In the rows, zero is written as 128.
A single turn carries every row of the set below to another of its rows. Some are shown first; where does it send the rows asked next?
Z_856: [143 115 148 120 136 116 135 130 141  89 122 145 119 126 136 147 174 167
 116 147 111]
Z_36: [151 142 111 144 155 119  95 157 116 104 139 118 143 100 105 147 125 138
 131 100 117]
Z_581: [165  99 148 135 110 101 128 117 122  96  82 133 131 113 126 124 179 136
 139  77 107]
Z_389: [167  98 145 138 107 107 136 123 120  98  79 129 132 112 122 131 176 127
 133  76 111]
Z_742: [155  90 140 130 108 103 125 121 125  94  70 136 127 104 126 129 172 119
 143  80 111]
Z_381: [136 135 112 157 160 117  88 153 114 105 134 127 149 102 103 139 126 138
 137  99 119]
Z_328: [113 144 126 116 150 103 111 115 132 139 126 119 150  97 131 142 110 130
 118  89 107]
Z_312: [157  94 146 146 111 103 129 119 119  98  77 136 135 114 121 125 177 130
 140  75 111]
Z_477: [122 105 150 137 144 111 123 125 139  91 115 158 127 130 133 134 176 170
 127 145 112]
Z_261: [138 138 115 152 162 112  83 150 115 103 136 130 147 103 107 134 128 146
 142 100 114]
Z_213: [101 101 134 136 144  98 125 147 120 141 133 135  87 121 146 107 127 146
 150 133 145]
Z_64: [112 143 127 118 149 104 113 116 132 140 125 118 151  96 129 143 109 128
 117  88 109]
Z_936: [156  91 140 130 107 104 126 121 126  94  70 134 127 104 126 131 173 118
 142  81 111]
Z_276: [112 112 130 129 129 113 139 151 119 148 136 116  77 116 143 134 128 136
 135 125 156]
Z_536: [158  94 141 125 108 104 125 121 126  93  71 134 125 103 128 130 172 121
 143  81 110]
Z_897: [108 113 135 125 136 104 126 143 121 144 137 126  75 117 150 120 132 152
 146 128 149]
Z_17: [158  92 140 127 107 105 127 122 125  93  71 133 126 103 128 131 172 119
 142  81 110]
Z_80: [155  91 142 129 110 103 123 120 125  93  71 137 127 105 126 127 173 121
 145  81 110]
Z_75: [ 96  96 129 147 141 104 132 152 118 144 128 133  91 121 139 115 123 131
 145 130 151]
Z_678: [121 106 127 128 131 110 147 159 120 144 137 116  82 117 142 131 120 128
 131 132 151]
Z_696: [ 94 104 131 143 136 109 129 146 117 148 130 127  83 119 141 124 129 138
 144 123 156]
Z_571: [147 112 142 126 129 127 150 140 138  93 120 135 121 124 128 164 168 149
 103 144 119]
Z_963: [ 96 107 135 136 138 105 124 143 119 146 132 129  80 119 146 118 132 148
 148 125 151]
Z_402: [101 106 130 140 132 114 137 150 118 149 131 121  80 118 140 132 127 132
 137 123 158]
Z_489: [108 143 127 120 151 101 107 115 132 139 124 122 151  97 130 139 109 130
 120  89 107]
Z_249: [107 142 127 122 151 103 109 115 131 140 124 121 152  98 129 140 110 128
 120  87 109]
Z_105: [169 100 147 134 107 103 133 120 121  96  82 130 130 112 125 128 178 133
 135  77 108]
Z_231: [126 112 132 117 133 103 140 154 122 140 142 120  78 117 148 123 124 142
 137 135 144]
Z_865: [146 143 116 142 161 111  85 150 117 100 140 126 143 102 110 135 129 150
 140 101 112]
Z_48: [157  93 142 126 109 101 124 120 127  93  71 136 126 104 128 128 174 122
 145  81 109]
Z_417: [115 109 135 121 140  97 129 147 123 138 140 129  80 118 151 111 127 151
 147 135 141]
Z_969: [160  94 144 144 109 106 134 122 119  99  77 132 136 114 120 129 176 125
 135  75 113]
Z_578: [115 115 133 122 131 108 134 147 121 145 138 119  73 117 148 129 130 146
 139 127 151]
Z_110: [106  95 145 158 145 118 125 129 134  96 105 161 137 132 123 137 172 154
 125 140 121]
Z_382: [111  93 138 164 138 129 140 138 131 100 103 151 139 131 115 154 166 136
 112 138 128]
Z_746: [108 141 126 121 149 104 111 116 131 140 124 120 152  97 128 143 109 127
 117  88 109]
Z_568: [106  98 126 143 135 111 143 157 117 146 130 123  89 119 137 127 120 123
 135 129 155]
Z_172: [153 146 114 139 157 115  91 152 117 101 142 121 141 100 109 141 127 147
 135 102 112]
Z_952: [110 145 127 117 150 101 109 114 133 139 126 121 150  97 131 139 110 131
 120  89 106]
Z_233: [143 138 110 153 156 120  94 157 114 105 135 122 147 101 102 146 124 134
 133  98 119]
Z_725: [132 101 137 148 130 134 152 144 133  99 110 138 131 127 118 168 165 133
 101 140 128]
Z_143: [158  96 147 141 112 101 127 118 121  97  79 136 133 114 124 122 179 134
 141  76 108]

Z_143 -> Z_312
Z_261 -> Z_381
Z_678 -> Z_231
Now find these:
Z_249 -> Z_746
Z_477 -> Z_110
Z_963 -> Z_696
Z_17 -> Z_536

